Where one turn sends some rows of the set: a few examples, then the rows asked:
q_521: [ 13 -15  12  -4  -8  -7  20 -10 -23  22   5 -24 -22  28 -27  -6   0   3
  -6  25  21 -16  -5  20  -3  33  -7  -3]
q_852: [-32  33  14  -7 -17 -10  -1   2 -52   7 -10  -3   7  24 -17 -33  15  11
  16  21  20  -7 -10  -1 -10 -29 -26  -8]
q_387: [ -2  -4   8 -17   5 -10  19  -8 -21  33   5 -22 -19  31  -9 -10  -3   5
  -3  23  29 -31  -6  21  -6  31  -6  -2]
q_440: [-10  20  16   0 -34   2  17  -7 -39   9  -9 -14  13  16   9   3 -12   2
   3  16  19  -3 -10   0 -36 -18 -46  21]
q_811: [-19  14  20   8 -11 -13  29  14 -30  38  25  27  -5   8  -4 -15 -12   3
  15  18  26  -2 -11   7 -39  -4 -19   2]
q_770: [-13  -2  34  12 -19  -5  31  -3 -30  38  28  -6  12  10   0 -29 -14  -3
   4  31  25  -8 -25  -4 -26  25 -16  -5]
q_694: [  9   6  19 -22 -10  -6  14  -3 -19  12   1 -11 -14  17 -24 -24  -8   5
 -21  15  19  -9  -2  20   8  41  -3   3]
q_480: [ -9  11  31  18 -19 -14  -4  11 -45   1 -10   6  10  19 -47 -24   4   7
   9  19  11   4  -1   4 -10 -23 -27  -4]
q_794: [ -1   7  13 -30  -7  -1  13  -1 -25  18   4 -19 -11  22  -7 -30  -1   9
  -8  22  23  -7  -8  13  11  45  -5  -5]
q_385: [ -9  33   9   2 -18  -9  29  -2 -31  14   8  20  -6   7  -4   4 -14   1
  -3   8  26  -2  -6  10 -39 -17 -31  20]
q_140: [ -1  11  18 -30   3  -4   8   2 -19  17  -3 -17  -1  21  -7 -20 -13   7
 -14  17  24 -19  -2  19   8  42 -11   6]
q_420: [ -7  26   9  -2 -31   7  33 -25 -38   9   7 -22   8  14  12  -8  -8  -3
 -12  22  28  -3 -23  -7 -25   9 -32  12]
q_629: [ -6 -14  32  21 -33  -8  27   1 -41  19  13   1   7  11 -22 -21  -8   7
  28  25  -2  -2 -13  -7 -31  -2 -28 -11]
q_789: [ -8  27   2   3 -13 -14  37  -5 -36  14   9  27  -9   7 -13   0 -16   6
   9   6  16 -11  -1   4 -40 -15 -27   7]
q_324: [-11  34   8 -21  -7 -14  -4   8 -38   7  -7   9  -2  17 -34 -32  13  20
   4  11  28  -8   3   9  10 -13  -8  -5]
q_702: [ -5  13  12 -15  -4 -12 -15  25 -39  25 -13   7   9  27 -30 -31   4  20
  11  14  30  -3  12   2   2   0 -13 -10]
q_224: [ -4  19  20  14  -8  -9  42  -8 -25  24  32  17  -4   1 -12 -13 -16  -5
  -9  20  30  -2 -18   6 -27  18 -13   5]
q_687: [-17   4  16   9  -9 -15  33  10 -37  35  21  24  -2  11  -9 -19 -14   9
  28  18  14 -10  -7  -2 -39  -1 -21 -10]
q_317: [  4  -3  33  16 -43   3  27 -19 -35  15  10 -23  13  12 -10 -20 -11  -6
 -10  28  16  -1 -22  -8 -25  16 -26   5]
q_98: [  2  24   9   5  -8  -2  30  -8 -29  23   9   2   9  14   6   5 -26  -5
 -18  13  36  -6  -7   0 -35  15 -32  18]
q_631: [  2  16  15 -27  -4   0  16  -8 -22  -1   3 -20 -10  15 -14 -18  -2   7
 -14  20  19  -7  -9  19  18  39 -12   4]
q_583: [  1  21  20 -11  -7 -12 -15  13 -35   2 -22  -1  15  22 -39 -20   0  17
   0  11  23  -8  11   9   8 -10 -22   4]
q_182: [-16  33   6   5 -11 -13   8   9 -49   3   0  20  -9  17 -38 -22  13   9
   9  15  22  11  -2   4 -11 -25 -20  -8]
q_556: [-15   3  30   9 -47   4  21  -8 -42  10   8 -20   9  11  -1 -19   3   3
  18  30   9   5 -25  -4 -25 -12 -35   2]
q_460: [ -7  20   8  -1 -25  -5  24 -11 -42   7 -12  -3  12  18   2   5 -18   7
   9   9  11 -16  -1  -4 -39 -17 -45  14]
q_59: [ 12  -1  19 -20  -7   1   7   3 -23  10  -5 -23  -3  23 -15 -17 -10   6
 -14  20  19  -3  -1  14  11  47 -15   2]
q_984: [-14  23  15 -19  -4  -5 -12  14 -43   5 -11 -10  15  23 -22 -29  12  21
  18  21  25  -4  -2   3  16  -6 -22  -8]
q_703: [  4   6   9 -13   0  -9  26 -20 -20  11   6 -22 -24  22 -21  -1   1   3
 -11  21  23 -27  -9  28   1  22  -8   6]
q_810: [  2  13  16  -5 -14  -8  -8  14 -41   2  -7   2   2  18 -46 -29  14  19
  10  19  20  10   3   5  14  -4 -13 -11]
q_639: [-15   7  19   4 -39   1  27 -16 -47   2   1 -18  11  13  -2 -14  -1   8
  24  24   0  -8 -18 -10 -26 -14 -40  -2]
q_989: [-10 -11  39  22 -33  -7  22  11 -34  30  21   6   3   8 -17 -24  -6   2
  20  28  11   7 -17   1 -32  -1 -22  -4]
q_723: [-27  16  18   4   2 -12  -6  26 -48  24  -4   9  15  28 -18 -27   3  12
  26  22  25  -1  -2  -2 -14 -14 -29 -13]
q_682: [  7  -7  13 -10   3  -4  14 -11 -22  16  -5 -34  -8  31 -13   5  -7   3
  -6  24  23 -26  -5  22  -1  29 -21   7]
q_313: [  0  -3   6 -14  -3  -1  22 -16 -27  15   8 -36 -19  28 -10  -6   8   5
   3  31  22 -18 -16  18   6  30 -13  -5]
q_818: [-10  18  14   5 -13 -13 -11  17 -48  17 -25   7  12  32 -28 -17  -5   9
   3  10  24  -3  11  -1 -25 -21 -33   2]

q_387 -> q_682
q_460 -> q_629
And these:
q_140 -> q_59
q_702 -> q_583
q_420 -> q_770
q_989 -> q_385
q_818 -> q_480

Where one turn sends some rows of the set: a few examples, then the rows asked:
q_418: [-28 -19  18  15  -1 -13  20  10 -19 -16  -1  -4   4 -20 -22 -10  -4  10
 -16]
q_142: [-32   4   0   3  17 -22   7  -1  12   3   2 -15  37  -7   7   8  -4  -3
  -1]
q_842: [ 13   0 -16  -8   7  16   6  16  13   1   6  -9  21 -23  -5 -12 -10  -2
   5]
q_17: [ 13  -8   7 -13  -7   1 -15  15   5   0  23  13  15 -15  26   4  -7 -18
  13]
q_533: [  0  -2  -4  -4   6  17   9  16  -3  16  14  -5  10 -12  18 -11 -26 -11
  15]
q_485: [  9 -18 -12 -11   0   3 -20  24  -1 -12  17   4  13 -22  17  -6 -11 -12
  20]
q_957: [-18 -10  27   6  -4 -17  27   1 -21  -7   2   6  25 -10  -7   2   3   2
 -30]
q_176: [ 10 -12  16   5  11   1   8   6   9   8  25   3  19   1  20 -16 -27 -23
   1]
q_223: [-28  -1   0   3   5  10 -15  -7   5  -5  -6  -7   6 -25   0 -24 -17 -21
   9]
q_679: [-13 -13  10   6  16  15 -14 -17 -26 -15   6  -7  13   3 -19   4  12 -13
 -18]
q_782: [  3 -30   8  -8 -16  -4  -2  16 -23 -15   0  27  12  10   8  -3  11   7
   0]
q_238: [-14  -3  20  -8  -1  -8   5   4 -34   4   0  18  22  10   1   7  -7   5
 -26]
q_831: [-25  -1   2  -9  14   1 -22  -8   1   6   8   9   8   7   8 -25  -9 -21
   6]
q_571: [-11 -28  25   7  -4 -23   5  23 -31 -31   6  -3  19 -10  13   9  -2  -1
 -11]
q_915: [  1 -23  25   3 -15  -8  -5  16 -14 -38  -1   2   8 -26  -9  -5  11  -2
 -14]
q_447: [-17 -19  18  22  13  10 -15 -15 -24 -15   0 -12  12  -1 -13  15 -11 -11
 -13]
q_141: [  3 -16  -5  -1   2  -8 -12  27  14 -18  19 -10  11 -34   5   1  -5  -4
  18]
q_623: [ -4 -16  30   3 -22 -13   3  17 -15  -9  -2  13  12  -2  13  24   1  11
  -3]
q_207: [-17 -26   5  10  -1  -1  -4   9 -22 -17 -10  12   0  -7 -25 -22 -14  11
 -10]
q_503: [-17 -30  11  30   5   8   4 -19 -15  -7  -6  -4  18   4  -8  17 -11  -4
  -2]
q_16: [-19   6   9  -6  12 -15  -8 -12  20  11   7   9  28  13   7  -4   1  -9
  -3]
q_256: [ -9  -8  13  -3  -6   4 -15   5 -25   0 -12  24   5   7 -14  -4 -15  11
 -15]
q_577: [-17 -11   4   4   8  17   3 -16 -18  -1   6  -3  10   7 -20  10  24  -1
  -7]
q_187: [  5  -4  -9  -5  30  -9  -1  23  10 -10  24 -21  24 -12  -7 -12  -9  -3
  -4]
q_778: [-27  -9  -9   9  12  -7   5  -4   8 -14  -8 -16  34 -28   2 -14 -12 -16
   1]
q_114: [  5   2  24   5  20 -12  -2  14  22   1  29 -15  14  -7   1  -2 -19  -9
  -6]
q_870: [  6 -19   6   1   6 -22   1  20  18 -18  31  -7  23 -24  13   2   3 -11
   8]
q_569: [  3  -9  14  -8   3 -17  -2  20   6  -2  37   0  18 -12  29   9  -1 -16
   9]
q_295: [-12 -17  12  -9 -11   0 -13  27 -28 -21   4   5 -12  -9  -5  -3  12   9
   3]
q_869: [-22 -26   0  18   7  10  15 -15 -18   2   1  -2  14  11  -9  14  10   3
   4]

q_957 -> q_256
q_782 -> q_915
And these:
q_679 -> q_503
q_485 -> q_870
q_114 -> q_533
q_16 -> q_223

Where one turn sends some rows of the set: a few examples, then the rows asked:
q_347: [-40   0   0  21  -1  18  -1   8 -45 -19   0  26  -1   0  16  12  11  27
  37  -2  29 -24   6   1 -14  12 -16   1]
q_701: [-20 -21   6   1  -4  12  -3  13 -21 -19   9  29  14  13  28   4   1   9
  -3   4  46 -16 -18  -5  -8  12  21 -22]
q_360: [-43  17  10  23  21   8  -9  -2 -29 -20  -2  26 -12  -7  15   3  17  31
  15   3  25 -47  -4 -18  12  20 -15 -21]
q_56: [-15  -3   2  11  17   5  -5  23   7  -3 -16  -1   1   8   0  16   1  50
  -7   0  31 -48  11  16  -3  26 -23  -9]
q_646: [-52   3   4  -1  -2  16  -6  25  -6 -13  22  32  10   4  17 -14   8  18
  -7  21  51 -21  -1 -10   1  -6  -6 -13]
q_923: [-14 -20 -16   3  19   5   4  23 -14 -19  -9   7  -8  20  17 -25 -23  31
  -3 -13   9 -20  16  18  -5  17   7 -17]
q_970: [ -8 -15  -8  25  31  11   1  13  -8 -32  -3  33 -23  14 -13  -3  16  29
  17  12  40 -29  12  10 -30  19   2  -1]
q_802: [-15 -39   0  14  -7  13  -3  20   9 -29 -18  19  -6  -1  19  -2   7  59
 -21  -6  11 -49  -8  -5 -16  10  -1   3]
q_537: [-49   4  30  19   6  21 -14  10 -14 -20 -10  23 -13   8  25  15  -2  42
  23   4  22 -36  -4  -5   1  27  -5 -17]
q_413: [-45   6  -2  13  17  16   1  23 -12 -29   2  19   7   5  20 -12  11 -18
 -13   5  51 -25   4  -1  -2  12  -5  -1]
q_383: [  4 -21  17  10  14  27  -2  12 -16 -18   5   6 -20   4 -12   0   0  38
  -8   6  20 -23   9   6 -22  16 -19 -26]
q_352: [-57 -14   2  18  18  13  -7 -11  -8 -21   0  45 -17  16  17 -15   5  20
 -27  22  21 -24  -3   5 -24  23   7  13]
q_845: [-17  -5 -20  21  18  -4 -13  10   1  -1  -6   7   3  -3   1  16  11  56
  -5   5  41 -41  19   3  17  11  -5  -9]
q_393: [-40  -7   7   0   9   7 -12  18 -16 -19  -9   4  20  22  16  -1   4  13
 -17  12  36 -43  -5 -30  -7  17  15   2]
q_854: [-11 -33   0  33  -1  16   3  20   0 -32   5  32 -28 -10  12 -21  30  28
 -26  -1  15 -38   7  -5 -10   2 -16  -6]
q_180: [ -9  -9 -24   5  24   2  17  28 -21 -26   2  20  -8  11  12 -31  -6  32
   3 -22  23 -26   4  18 -10  14 -13  -6]
q_165: [-39   6   2   0  15  24   3  21 -19 -32  -2   7  17  -1  16  -9   2  -3
 -20  -5  46 -31 -10  -7 -10  14 -12   2]
q_690: [-18 -22 -22  -3  -8   1   8  13   3 -19 -13  19  -1 -16  14   0  10  51
 -16  -8  13 -47  -4  14 -18  -7 -13  -4]
q_973: [-40  -5   7  26   2  33 -14   0 -41 -10 -13   9  -4  -5  15   9  -1  18
  15   0  12 -20  14  -7   0  25  -6 -13]
q_951: [-38  10  23  20  16  11  -7   0 -38 -27   4  19 -20   0  12   2  16  25
  16   5  19 -41   1 -19   0  15 -19 -21]
q_488: [-45  -1  -9  28  11  31 -15  -6 -38 -13 -15  21  -1  -9  13   4   2  20
  21   2  18 -22   9  -9   3  25   5  -9]
q_637: [-21  -6  -5   4   8  15   0  37   2 -18  11  25 -27  11  10 -18  12  64
   2 -14  29 -19   2 -16  -2   7  19   8]
q_332: [-31 -37  -9  27  -1  -4  -7  19  15 -31 -11  34 -21  11  20  -9  17  38
  -6  16  16 -39  22   5 -13  -5  13   2]
q_343: [-26 -10 -22  32  30  21 -11  10   4 -29  -3  32 -18  -3 -10  -4  13  41
  10  15  49 -19  20   6  -5  10  10   4]
q_892: [-12 -15  15  16   8  33 -10  24  -2 -16  -4 -10 -10  -1  -3  12  -4  52
 -14  -2  30 -26  16   6  -7  17 -22  -4]
q_497: [-23  -2 -27  20  31   6 -10   2   7  -5  -6  32  -8  -6  -8  -3   6  42
   2  18  37 -33  15  13   7  15   3 -23]
q_89: [-15  -5 -22  10  19  -5  14  34 -12 -14   3  18  -9  13  19 -27  -4  26
   0 -20  24 -27  15  25   3  14 -16 -11]
q_451: [-10 -21 -24  13  23   8   5  22 -10 -17  -9  23  -9  15  19 -27 -15  29
  -1 -16  17 -19   7  17   2  26  15 -17]
q_816: [-37  -4  12  -3  -4  30  -2  26 -14 -19  23  32  11   0  14 -14   7  23
 -12   8  49 -21 -21 -17  -8   4 -10 -11]
q_534: [-52 -13  17  10   6  17  -8  -3  -4  -7  -5  23  -6  13  24  -3  -4  30
 -44   9  14 -32 -10   6 -15  33 -12   7]
q_619: [-48 -14  -3  13  -2  -1  -5  -4  -9 -12  -3  19   5   9  38  20   4  39
 -28  -4  35 -26  -8  13  -7  17  -2  25]
q_796: [-30 -19  16   9   1  -5   5  -6 -29 -12  22  38 -14  19  21  -4  18  25
 -28  11  21 -30 -12   2 -28  13 -18   2]
q_264: [-35 -16 -21  11   7   1  -4  11   6 -28  -9  18  -8 -16   8 -19  14  48
 -26   9  13 -52  14  -4  -2 -13 -17  -1]
q_42: [-19   1  -9  15  18   5  -4  32  -3 -10   7  11 -30  10   8 -21  22  44
 -15 -13  22 -29  17 -25  15  13  16   3]
q_529: [-36 -12  -2 -10  -3   0  -7  10 -16 -14   4  17  22  14  28   7  -8  15
  -3  13  43 -22  -6  -2  -3   0  18 -22]
q_213: [-36 -20 -27  15  10   3  -4   8  11 -26 -26  17 -16  -8  11 -11  10  21
 -19   9   7 -40  26  13 -13  -4   8   0]
q_288: [-33 -12  10  16   9   9 -11  21 -15 -20  -2  21   7  26  19  -4  17  -2
 -12  11  42 -34  -3 -29  -6  24  22   0]
q_638: [-50  -8 -19  19  14   5  -6 -23 -21 -18  10  32  -9 -10  23  -4  12  22
 -36   9  31 -15   2   3   0   3   2  10]
q_756: [-40 -24   3  19   1   3   1  -6 -22 -30   8  31 -13  17  32  11  12  24
 -17   3  35 -13  -3  10 -29  11   7  28]
q_186: [-34 -17   9  15   0  17  -3 -13 -30 -16  15  12 -12  -6  26   2   7  21
 -47  -3  22 -12  -3   1  -7  10 -15   5]
q_610: [-47  -4  -9   7   8 -17   0 -12 -14  -1  12  43   0   9  23  -2  16  37
 -28  14  28 -42 -13   5  -7  14 -12   3]
q_543: [-18  -1  -5   3  19   9  -2  28 -13 -20   7   1 -28  11   2 -23  14  49
 -14 -13  16 -29  15 -30   1   5  12   7]
q_777: [ -8 -34  -6  21   0  26   4  15   2 -26 -22  17 -19 -12  13  -8  14  22
 -29 -14   5 -37   0   6 -20  18  -1  -3]
q_259: [  8 -27   4  24  16  15  -3  10 -27 -31  11  13 -22   9 -10   5  18  39
   6   5  35 -20  14  -7 -24   7  -3  -5]
q_705: [-13 -32 -13  21  -9   0  10  19   3 -23   2  41 -25  -4  18  -6  28  22
  -4   1  18 -30  13  20 -20  -7  -3  -8]
q_591: [-28  -3   2   1   2   8  -2  40   6 -11  11  13 -27  17  14 -13   7  62
  -1  -9  25 -20  16 -10   3   1  11   5]
q_956: [-51   3  20  19  14  21 -13   3 -19 -31  -9  34 -16   7  18   8   1  40
  32  10  26 -33  -5  -8  -7  22   5 -12]
q_844: [-41   4  -2  23  -4  15  -3  11 -36  -6  -4  23   6  -4  22  18  11  32
  30  -8  30 -30   3   5   1  19 -19  -2]

q_956 -> q_973
q_970 -> q_892
And these:
q_352 -> q_186
q_42 -> q_180
q_701 -> q_393
q_777 -> q_264

